Every row has a hidden score from 0 to 30. What is each row's score? 15 is about the middle. The score is a weighted sum of the row's numbers plus the product of two more (or one squared), each taken from its middle value.
[ -9  28  21 -10  31   0   4  11  -2  -8 -17  -7   9  14  26 -10 -16  42  12  12 -10   1  23 -22] >> 9
[  7   9  -8  -3   7  12  11  -3   4  14  -4  -2   7  -9   0 -12 -23  12  -9   2   9   4  -1  -1] >> 15
[-27  14   2  -4  -4   4  11  -1   5 -11  31  10   7   5  16  18   3   0  -1   2  -4 -13  -7  15] >> 18
[ -5  10  -6   1  -6   7  16   3   9  16  15  25   8 -16  16   6 -30 -10   2   2  -8  -1 -11  32] >> 16
[ 13   6  14  -9  38  13 -30  38   2 -15  -5 -30 -13  38  10 -18  21  31   6  14  14  -4   6 -11] >> 12
[-13   2 -21   0 -19   8  -3  13  -5  28  -9  39  10 -11  23  -3 -39  15 -13 -14  -1  10 -49  39] >> 19
[ -8  40  34 -22  32  21   7  29  -4  -5 -38 -17  -2  31   5 -28  32  31  16  18   5  -7  50 -33] >> 10
[ -7 -12 -12  -1 -11  -1  37 -12   8  -3  53   6  10 -25  22  32 -37  -9   7   0  -5  -6 -19  17] >> 15
[-13 -10  -7  -9  -2  -4  -1  -9 -12   0  -3  -2   1  -1   5  19  20  13  10  13   2 -14  22  -9] >> 9
[-27 -18 -15  -3  -4  -7   9  16  -3  -2  15  12  10   3  27  -2 -17   0   8 -18  12  -9 -21  22] >> 18
[  7 -11  -7  -3 -13   8  17 -32  10  13  43   2  -8 -15  17   7 -19 -13   1  16  -4  -2 -13   8] >> 11
[  6 -16 -17 -11 -42   1  -7 -14   6  25  19  27  -2  -7   7   9  -9  -5 -12   7   4  -8 -31  15] >> 16
[ 14  12  15 -10  20  14  -7  18  -2   1 -24  -3   1  21  16 -18  21  25   1   4  -3   0   5  -6] >> 11
[ -7  12  12  -9  21  -1  14 -22   0  -6  -1   6   5  26   9  11  23  -3  -3  -3 -29 -16  25 -28] >> 9
[ 13  -2  -3  -2   6   6 -22  23  -4  -4 -18  -7  -7  27  -2   0   0   9  -1   7   6  -6 -18   8] >> 17
[-13 -22 -17  -5 -20   5  26  22  -5   4  -5   6   7 -16  16   8 -21  -9   6  -1  -5  -7 -19  25] >> 17
[ -7   7   0  -9 -10  12  24  -3   1   6   7   8   8  -7   2  13 -16 -16   2   7  -9  -6   6   8] >> 14
[  4 -83  18  38   8   6 -10 -95  -5  11  24 -64  -5 -25 -58  48  10 -38  26   5 -17  14 -45 -51] >> 17
[  9 -31   1  -4  -8 -10 -31 -11 -20  -8  -4  10  -1 -19  -6  -4  22   2  -7 -21 -38  -5   0  12] >> 9
[ 19  26  -9  -6   2   4  10  27   1 -15  19 -12  13 -48 -32   7 -53  22 -30   6  53   5  -7   9] >> 26
[ -9 -27   3  38 -21 -62 -42 -17 -35   7   5  61 -41 -20 -31  40  47  -9  21 -44 -14  34  -9  14] >> 9
[-12  -1 -13  -4 -15  -4  16   9  -3  -8  11  12  13  -8  22  28  16   2   2   9 -10 -11 -26  22] >> 18
[  8 -19   8   3 -30 -20 -36  -9  -9 -19 -14   4 -20 -26 -10  -2  15   1  12 -20 -13  14  18   6] >> 10
[  6   8  10 -15  14  14  -2  16   7   9 -16 -14  -4  28  18 -34  32  13 -10  14  10  -5  14 -29] >> 13
[  1 -31 -19  -4 -12   0   1 -12   2  -2  48   7   1   9  -2  46  36 -18  -7 -14   2 -27  -4   8] >> 21
[ -7  35  33 -25  23  20 -17  27   6   6 -18  -9 -12  27   6 -27 -15  58  -1  19   7   4  33 -36] >> 8
[ 12 -20 -16  -8 -28   6  -3   1  -3  23   9  19   8  -4   3  20  11  -3 -16  14  -9  -4 -36  23] >> 13
[-19 -19 -19   2 -15  -3  12 -12   3  -9  37  11   9   1  19  18  -9 -15  -4  -3  -4 -18 -25  25] >> 20
[  6  19   8 -10   6  18  18  -2  -4  21  -8  10   5  14   0 -20  15   1 -12  18 -11   4  -7 -14] >> 15
[ 11   6   7  -2  24   5   7 -11   0   6   6  -6  -4  10  14 -15   5  14   8   0  -2 -11  24 -28] >> 12
[ -4  16  10  -1  14  16  28   3   4   8  32   4  -4  -1  21   4 -25  -5  10   7  -5   9   2   2] >> 13
[-18   2  -5   4  -4   1  15 -29   2   4  36  11   9 -13  12   9 -12  -4  -8   5 -18  -5 -18  18] >> 15
[ 13  -9  40   2  48   8   1 -34  -4  -2  -3 -59  12  19 -11  -5   2   3  21  18  -6  18  14 -51] >> 7
[-24  -8   0  -9  -4  -3   8 -13   6  -5   7   9   9  17   7  -1   2 -11  -6  -5  -9 -22   9  -2] >> 14
[-21 -16  -1  -8   3  -5  18  10   7 -11   4 -25   9   7  10  12   2  -3  12  -1  11 -16  22  -5] >> 12
[-17   4   4 -11  12  -1  20 -10   6  -8  30  16   6 -12  18 -13 -47   2  -1   5  -9  -9  -1   0] >> 10
[  5 -27 -19  -6 -42  -5  11  -5   7  22  29  16  13 -32  12  33 -61   4  -4   6   6   1 -37  38] >> 13
[  5  19   8   4  47  21   1  -1   4  -3   8 -11 -17  44 -11 -25  27 -28  -3  -6  -9  -4  25 -27] >> 19
[ 33   8 -18  -5  -3   2   0   4   5  -9  10  -4  15 -40 -41   0 -15  -6 -41  -2  40  -7  -1  -3] >> 26
[ 10   5   1 -11 -19  14  19 -36  11  17  39   3   5 -12   2  -6   6 -17 -16  23   7 -10  -7   1] >> 15
[ 10 -13  -1   0  23  14   6  11   5  -6  11 -23 -12  30 -12   0  14 -35  -2  -1   2  -6   9 -10] >> 16
[ 12  28  30 -11  32  18   0 -25   6   8   5 -15  -9  24   2 -26   1  12   1  27 -16   1  44 -42] >> 6
[  6  -1  11 -21   2   7  13  31   6 -20 -16 -18   8  20  18   2  40   3   2  26   5 -21  14 -11] >> 14
[  4 -27 -17 -10  -8   4  16   6   4   4 -13  20   8   9   0  -4  17 -34  -7 -16  -6 -24  -3  -1] >> 15
[  3 -11 -15   7  11   7  -8  16   0  -1   4  -3  -9  12  19 -16 -34  -8   5  -8   8   1 -24  17] >> 18
[ -6  10  12 -12  22   0  10  -6   2 -15 -17 -11   0  29  20 -19  60   5  -7  11 -12 -27  23 -39] >> 13
[  6   7  -2   3  10  11 -12  14  -7   1  -5   1  -4  17   2   4 -13   7  -1   6 -15   8 -23  15] >> 15
[ -2   8  -1 -11 -12   5  16  -5   6  -3  -4   5  10  -7  16   6  26  -5  -1  22   0 -19  -5   3] >> 16
[-15   5   5  -7  -1   3  17  -4   1  -7   8  -4  10   0  -3   8 -12  -6  -4  15 -13 -10  14  -1] >> 13
[  8 -14   3 -17 -17   6   7   8   0   4   0   0  13   0  15  16  11   6   0  17  -3 -13  -3   6] >> 12
[ -3   0   5  -6  11  11  28  -9   3  11   8  10   0  11 -11 -12  -2 -34  -8  -3 -17 -16  24 -17] >> 14
[  2  13   6  -3   5   8   3  -8  13  15  18 -19   2  -7  13  -5 -42  28 -10  17  -2   5   9  -7] >> 13
[ 23 -19 -32  52 -85 -70 -62 -17  -2 -14 -13  51 -46 -27 -47  13  36 -70  -6 -76   1  38  -1  38] >> 25
[  8   3   8  -8   4   9  10  24  -4   7   3   7   5   0   6   7  -9  16   0  12  -7  -1 -13  13] >> 11
[  8  19   2 -11  -5   6  28  14   2  -1  45 -23  16 -44 -13  14 -46  18 -10  28  34  10  -3  11] >> 15
[  6  27  23 -19  28  18  -6  26   3  10 -29 -16  -2  40   1 -35  42  23  -3  20  12  -5  33 -32] >> 10
[ 13  17  20 -12  22  12  -6  10  -1   9 -40 -33   3  31  11 -22  29  44  -2  12   4   2  35 -45] >> 12
[ 24   4  21 -13  22  14   0  43  -3  -8 -24 -13  -5  52   9  -3  45  10  -5  19  -8 -10   8 -25] >> 12
[  5 -24 -37  -4 -26   4 -22   3 -15  14 -17  31   2   3 -13  20  -5 -30 -25 -11  -4 -15 -55  46] >> 19
[  9  23  18  -6  19   6  -2   6  -1   5  13 -11  14  -2  26   2 -17  39   7  20   4  12 -11  13] >> 10
[-12  25  20  -5  41   9  15   9  -1 -13 -10 -10  -1  28  26 -29   9  24   6   5 -12  -3  27 -34] >> 12
[ 15  25  12   0  31  16 -42   7  -2  -8 -33 -20 -12  46  -8 -16  41  21  -1  18  -9  -5  14 -12] >> 15
[-14  -9 -19   3   5  -5  16 -15  -3   0  20  16   9  -7  26  11  -5  -5   6 -13  -8  -5 -21  11] >> 14
[ 13  21  14  -3  29  16 -22   8  -4  -9 -13 -19 -11  34   5 -25   8  17   5  22   0   0   4 -12] >> 16
[ 18 -17   4 -10  12  10   9   4   8  12   9 -10  -4  28   2  -7  17  -7 -23  -3  -6  -5   1 -29] >> 10
[  3  22  15  -9  16  10 -17  46   6   4  -3 -19  -2  32  15   5   0  52  -8   4   4   5  10 -10] >> 15
[ 11  -6  -3  -1   7   9 -14  -5   3  -1  10 -18  -5   8  11  -6   5  -4   2  17   5  -4  -9   7] >> 14
[ 18  21 -12  -8   8   3   2  44   5 -19   8  -5  12 -36 -36  -6 -28  14 -34  -2  55  -6  -2   8] >> 29
[  8   6   7 -13  16  14   3  15   8   9  -4 -13   3  12  10 -18 -12  23  -2   1  15  -2  18 -20] >> 13
[ -8 -34 -16  -1  -8  -3  22  -6   0   6  -5   6  12   0  -8  14 -12 -39 -12 -15 -12 -12  -3   7] >> 12
[  0  21  14 -15  -4  12   3  19   4   8 -11 -15   1  13  15 -16  13  29  -8  35   8   0  -2  -6] >> 17
[  0  10   0  47 -24 -79 -34 -16  -4   3 -18  17 -39 -22 -41 -19  49 -14  17 -53   9  46  34   9] >> 16
[ -7  -2  11 -11   6   2  10 -13   5 -13  11 -10   8  33   3  15  36 -12  -3   6 -12 -21  26 -22] >> 12
[-16  27  18 -12  32  10  13  20  -2 -15 -13  -2   3  23   6 -15  15  11  -1  14 -11  -9  21 -20] >> 11
[ -7 -10  -5  -9   7   9  20  12   6   1 -16  -7   0   9   9 -33  18 -17   4   0   4 -21  21 -12] >> 15
[ -7   2  -5  47 -38 -80 -32 -24  -3   6   3  26 -38 -39 -48  -4  38 -28  21 -48   2  37  37  16] >> 21
[ -2  25  13 -14  16  13 -24  19  -3   3 -42   4   4  23  14 -25  16  38   3   9  -4  -7  15  -8] >> 14
[ 11  37  18 -17  31  20  -8  34  -3   0 -22 -12   2  20  -8 -20   2  47 -10   7  21   4  18 -24] >> 14
[ 11 -13  -8   1 -23  -1  14  -8  -3  18  13  30  21 -17  24  16 -37  -6  -7  -2 -15   4 -47  43] >> 16
[  9 -33 -17   2 -11  -1  12 -12  13  12  64  -2   6 -13  10  23 -51  -1 -11  -2  -3  -5 -27  18] >> 17
[ 17  20  24 -11  29  19  17  20  -5   4  -1 -11  -1  35   1   5  15  17   0  12 -11   5  15 -20] >> 9
[ -3  37  15  -9  17  16  -8  -1   5  17 -13   8  -2  25  15 -41   9  18 -12  17  -2   2  10 -18] >> 14
[  4  11  15 -14  23  19   5  13  -2   9  -3  13 -20  33  22 -36  16   1  -2  10  -6   2  -2 -20] >> 9
[-23 -21 -15  -3   1  -5  11  -7  -4   1   7  12   9  11   5  10  -3  -9  -2 -16  -5 -11 -20  12] >> 14
[-10   2   0  -6   4   2  14 -10   1  -2   3  14   9   1  16  -3   3  -6  -8   7 -15 -11  -4   0] >> 13
[ -1   2  -5  -8  10   6 -17   9  -4   1 -16 -30  -9   2   1 -12  -8  20  -9  15  10 -10  -5   8] >> 13
[ -4 -16  -9  -9   1  13  33  12  11  16  12   1  -3  -8  17  -6 -15 -15  -2  -8  11   3 -10   2] >> 11
[-15  19  -2  -7  -4 -12   6 -10   5 -26   3  -3   6  -1  15   6  10  22 -10  16 -16 -30  12  -6] >> 17
[ 17   0  -5  -9  -5   9  17 -22  13  16  25   1  11 -26  -7  -9 -17 -14 -17   3  15  -7  12 -14] >> 17
[ 10  18  11  -5   3  17   6   2   0  16 -11 -16   2  16  12  -4  36  22 -17  18 -15   4   3 -23] >> 15
[ -6  16  16 -13  23   1   9  26  -7 -16 -23  -9   6  32  16  -3  17  25   6  11 -11  -7  15 -21] >> 13
[  7  -1  -1   1  -2   3   6  10  -7  13  12  20   4  10  18  13 -22   1  11  -6  -4   0 -10   1] >> 16
[-11  22   5  -8  -1  13  18 -30   4   4   9   1   6 -10  11 -16   9  -5   3  25 -12 -10  15  -7] >> 15
[-11  13   5 -11  15   6  16   3  -2  -8 -11  13   6   5  17 -13  21   3  -5  11 -10 -10  -7  -5] >> 13
[ -1  21   8   1  21   9 -16  21  -1  -2  -1 -21  -5   6   0   1 -37  30  11  17  -2  10   2   7] >> 14
[-18   1   3  -1   9   2  20 -23  11  -9  48 -17   6 -12  11   9 -16  -7   3  12  -1  -8  11   3] >> 14
[  1 -26  -7   1 -25 -11 -24 -45 -10   0   2  28  -3 -46  -8 -16  -1 -28  -2 -26 -27  -2   5  20] >> 11
[ 15 -36  39  -1  26   3 -57 -31 -18  -9 -41 -65  15  20 -15  25  17  52  36  19  18  17 -20 -40] >> 16
[  9   3   1   5  25  11  14  -1   2   0  -1 -10 -10  27 -18 -19 -17 -41   5  -1 -12  -3  23 -22] >> 15
[ -7  12  14 -11  43   7   7  24   1 -17  -9  -4   0  34   6 -12  22  12  -6  -2 -20 -10  23 -29] >> 9
[ 16  12   7  34 -38 -33 -43 -53   5 -16  -5  18 -48 -28 -44  -2  37 -46   6 -40 -14  37  39 -16] >> 21
[ 33  30  -7 -14  22   8   3  25   0 -23 -24 -19   8 -40 -51 -41  -1   8 -42   5  63  -7  28 -36] >> 22
[  3  20   9 -11   5   9  -9  30   9   4 -41 -16   4  13  30 -31   8  43   0  17  19  -5  10  -5] >> 18
[-19 -17 -18  -1 -17 -10  30 -12   3   1  31  19  16 -29  27  19 -36 -13   6  -2  -2 -10 -21  27] >> 14
[ -3  29  11  -4   5  11  -6 -20   7  19  20  -3   0  -3  14  -7 -32  41  -7  13  -1   6   7 -10] >> 14
[ -3   7   4 -14  -3  10  -4  30   4  15  -4  10  -1  14  14 -10  -1  19  -6   1   7   2  -9  -1] >> 13
[ -9  15  -4 -10 -20  11  -8  12   6  12  -3  18  -6   1  22 -12 -20  21  -6  13   2   0 -20  15] >> 18
[ 12   1  15 -17  13   6  10  15   0 -10 -15 -23   7  27  10   2  11  18   8  21   0 -12  25 -28] >> 11
[ -8 -18 -11  45 -35 -79 -23 -29  -8   9  10  48 -39 -32 -53   4  14 -47  23 -70   8  34  29  14] >> 26
[-14 -40 -43   9 -55 -10  41 -58  13  13  93  29  19 -66  18  48 -64 -54  -8   5 -18 -11 -50  60] >> 17
[-13  29   5  -5  -8  12  17  -1   8  14  -3   3   5  -8   5 -16 -31   1  -8  21   0   3   5   9] >> 16
[ 16  22  17 -10  -1  15   7  -1  -2   8  18  -3   4   5  -9  18  19  11  -5  30 -18  -4   5  -1] >> 12
[ 16 -55   4  55  -2   4 -52 -85  -6 -11 -27 -36  12 -38 -32  45 -45  -6  51 -31  15  42 -21 -13] >> 28
[-22 -22 -38   3 -36 -16  40  -8   6  -6  20  34  15 -29   9  38 -26 -59 -15 -21 -18 -23 -27  35] >> 19
[  4  18  22  -9  30  19  14   6  -3  -2  -3 -32  -2  17  14 -12  20  33   5  21 -20   1  30 -36] >> 9
[-15  11 -14   0  -1  -7 -11   5   2 -10  13  33   8   5  29  -1 -12  14  -1  -7  -3 -16 -27  27] >> 20
[-14 -16 -29  -5 -34   0   2   3   8   5  37  40  12 -20  18  13 -36 -21   7 -18   9 -17 -28  55] >> 21
[  6   7  12 -25  -7  17  21  33  -8  -8 -23 -14  12  12  -6   7  35   5  10  34  -6  -7   7  -2] >> 18
[  4 -11 -17   7   0   6  -4  13  -1   2  15  -8  -4  -1  -1  17 -27 -14  -2   7  -5   5 -35  32] >> 16
[ -2   5   1 -12 -24   9   6  31   5  12   8   8   7  -6  16  20 -39  21  -5  15   1   4 -20  22] >> 15
[-27  21  -1  -6  16  -5  21  25   4 -21 -16   6   4   6  29  -8   2  10   7 -12  -4 -17  21 -11] >> 16
[ -9  17   7 -10   7   0  10  10   0 -12 -27   6   8   7  25 -11  14   9  -3  15 -20 -15   0  -9] >> 18
[ 18 -18  -5  -2   5   8 -15   8   6  -5  12 -23  -9  16 -14  15   8 -14 -15  15  -3  -9 -15  10] >> 14
[  7   9   0  -7 -21  12  14  -4   5  -4  35  -9  10  -2   1  25 -19   7 -19  27   0  -6  -8   9] >> 19
[-12 -62  13  61  17  -7 -25 -78 -15  26  -6 -70  -8 -50 -83  36 -37 -18  45  13  -8  19 -39 -55] >> 24
[ 29  25  13  40 -38 -62 -49 -10   0 -31 -21  -9 -56 -16 -62 -16  74 -31  11 -53  22  47  77 -30] >> 21
[-21  -3   0  -9  -7   4   8  -5   2   2   8   5   2  -8   3  -3 -34  11  -3   9 -14 -14  14  10] >> 12
[-23  26 -13   4  -1  -9  15  -6   7 -14   2  21   7 -12  16   7  -7  -4 -13  -9 -26 -21   5   0] >> 20
[ 19  -2  -6   3 -13   7 -20 -13  -3  -4  -4  -8  -1   3  17   5 -16  13  -1  25 -12   1 -30  21] >> 23
[-10 -27 -24   3 -42  -6  18 -23   3   1  52  21  19 -32  19  56 -29 -23  -8   4 -15  -8 -40  49] >> 16
[  1  36  16  -9  30  24   7  11  -1  13 -26  -7  -2  24  14 -46  16  28  -3  16  -6   6  19 -33] >> 15
[ 15 -19  -7 -14  -8   8   1  19   5  11   4  -1  -5  27   7  -1  34  -8 -13   2  12  -8 -17 -11] >> 13
[ 26  43  39 -21  53  18   7  29   0 -10 -22 -66   2  25 -15 -26  21  57   6  30  31   6  73 -76] >> 8
[ -3   3  -4  -1  11   0   5 -24  13  -1  16  -1   5   3   2   5   3 -10 -10  -1 -20 -14  11  -3] >> 16
[  0  22  10 -14   2  13 -20  22   5   9   3  -2  -5  28  17 -11  27  33  -9  17   9  -2  -3  -7] >> 15
[  5 -21 -20   1 -32   2   6 -16   4  13  65  37 -10  -4  14  32 -42 -19 -11  -2 -20  -4 -46  36] >> 16
[ -5  -9  -7  -4   3  -8   9   9  -4  -5 -27  -1  13  10  17  19   6   5   5  -3 -25  -9   7  -8] >> 11
[ 13  -4  -4   8  25  14 -11 -15   2  -3   5  -9 -10  29  -7  -9  -1 -22   0  -1 -17  -4  10  -9] >> 16
[ 12 -15  -8  -4   8  12   5 -24   5  10   3   4   2   2  13 -22  35 -22 -11   2 -14 -18   3 -13] >> 13
[-18  36  17 -12  28  13  24   3  -1  -6 -26   4   4   5  24 -32  10  14   9  13  -7  -3  18 -21] >> 13
[-10  15   4 -10  23   5  14  15  -1  -8 -12  15   4  27  -8   2  21 -13  -8  -5 -15 -14  12 -16] >> 13
[ -2  -3  -4  -6   5   3  21 -19   5  -3  38   9   5  10  -1  16  -7 -20  -6   1 -13 -13  -1  -1] >> 14
[  1  36  17  -1  37  22 -27  23  -7  -3 -25  -6 -11  33  -5 -12 -13  22  -1   7 -16  11   6  -5] >> 14
[ -5  21   4  -1  21  15  -4  16   3  -1 -17  -1  -9  17   3 -18   1  -9   5   0   0   1   5   6] >> 15
[ 22  28   2 -13   7  13  -3  34  -3  -8  -7  -6  13  -9 -24   4  -3  24 -29  13  26   2  -4  -1] >> 18
[-16  12   7   2  25   5  16 -16   5  -7  24 -15   2   0  43 -31  -8  17  16   6   8  -5  17 -18] >> 16
[ 24  25  38 -21  49  14  -8  66 -10  -3 -83 -30   3  58  -2 -18  31  58   6  12   6   3  38 -43] >> 6
[ -9  13 -17  54 -54 -84 -45  -6  -6   8 -32  50 -29 -38 -41  -8  25 -12   9 -60  -3  46   5  49] >> 19
[-17 -21  -8 -15  -4  -6   0  25  -7  -2 -20   7   6   7  -2  17 -12   8   8  -4   9 -16  20   7] >> 9
[ -6 -14  -7  -6  -5   1  -1   3  10   0   0  -3   3  -9  28 -12   5  10   6  -3   9 -21   8   8] >> 15
[-17 -13  -3  -6 -18  -9  17  -7   2  -8  12 -16  16  11  22  21   2  -4  14  11   1 -17  15  -3] >> 19
[ 24 -20 -19  -3 -28   5  19 -20  13  11  30 -10  13 -30   8  23 -13 -10  -7  10  17  -8 -11  10] >> 17
[ 22  35  26 -18  37  15   7  18   6 -17   9 -50   3  -1 -18 -27   9  43 -14  30  37  -4  52 -51] >> 14
[  8  12   3   5  24  16   5   2  -5   3   6  -8  -8  21  10 -11   3  -8   6   5  -9   8  -5  -7] >> 15
[ -4  18  11  -3  28  15  12  24   1   8   2  12  -6  17  23 -21 -25  10   8   2 -11  11   0  -1] >> 10
[ -5 -18 -14  -8   1   8  12   4   6   1  15  11   1   1   4  -1   1 -29   0 -14   6 -17  -1  14] >> 16
[-11 -31 -26  29 -55 -33 -19 -35   4  -3  16  39 -26 -60 -15  12 -20 -58  11 -61 -11  23   2  39] >> 23
[-23   7   1  -7  20   2  -8  15   6 -11 -10 -17  -5   5  24 -12  13  30  12   9  13 -18  42 -10] >> 12
